Turns in one plane each, and the order they were made in; the first pair answered
k601:
[-11 -28  20  17  20   8  11   7] => [  0 -26  23  -6  24  12  17  10]
[  1   4  -2 -17 -12  -6  -1  15] => [ 10  10 -11 -14 -14   0  -1   6]
[  5  19 -23 -22 -15  -1 -15   9] => [  0  18 -26  -3 -17   0 -20   3]
[  6  -2  -6 -15 -11 -11  -8   6] => [  9   2 -11 -12 -13 -10  -7   1]
k385:
[ 33  15 -13 -33   8  43  10   1] => [-15 -10  12 -25  -5 -12 -24  52]
[ 5  6  7 27 45 20 -7 -3] => [ 24  24  -9 -22  32   7 -16  10]
[ -7   3  14 -41  -9 -17 -18  26] => [-32 -15  33  26  17   7   2   1]
[  7  -7  13 -19  16  22  10  -5] => [  1 -10  16 -27   6   1  -5  13]
k357:
[ 33  10  -3 -50  14  18  27  -8] => [ -1 -16  29  -8  35  22  41  -5]
[-30  11 -16  15 -21  -2  -2 -18] => [-12  22 -24 -21 -24   0  -1 -10]
[ 11  27 -20  -8 -20  -5 -16   6] => [  8  15   5 -36  -3  -3   6  21]
k272:
[-7 -7 11  5 32 18 28  0] => [-25 -16  16   4  19 -10   9  24]
[ 16  10  -7 -19   4   9  18  -5] => [  5  -3   8 -13  15   9  27  -2]
[-16  -7   2  46 -10  12   5 -12] => [-22  -8   3  44 -17  -1  -8  -3]
[-15 -29  13 -13   9 -10   5  21] => [ -4 -16  -7 -19  -8 -17 -14  21]
Pairs:
Between the rows of a pair lie 2 to 4 turns.
[ 20   8   4  34  38  57  28 -17] => [ 34  30 -26 -43 -17  -4 -34  38]	k357 then k385
[ 24  33 -52 -41 -32   4 -36   2] => [-16  11 -39  63 -19  21 -31 -29]	k601 then k601 then k385
[ 39  31 -29 -40 -22   7  -4 -11] => [-20  -2   0  -3 -34 -43 -36  31]	k385 then k357
[ 44  20 -33   3  17  64  34 -51] => [-59 -44  30  70   9 -13  -9  16]	k385 then k385
[-14  13 -32  43 -25 -14 -43  -7] => [-38 -21  25  53  19   2   4  -4]	k601 then k357 then k357 then k385
[  9 -19  18  46  34  39  28 -54] => [  2 -37  56 -45  38  -4  32  12]	k385 then k357 then k385
[ -1   1  14 -45 -16 -51 -34  33] => [ 31  33 -38  32 -12  15 -18 -53]	k272 then k601 then k601 then k272
[ 16   7 -10 -64 -23 -29 -30  31] => [ 22  18 -36 -37 -37 -19 -43   6]	k385 then k357 then k357
[ 15   0 -51  35 -16  19 -38 -16] => [ 44  -3 -22 -32  20  45  16 -14]	k357 then k357 then k601
[-31 -26  20  38  19  36  29  -3] => [ -1   4 -20  41   3  53  18 -30]	k601 then k272 then k385 then k357
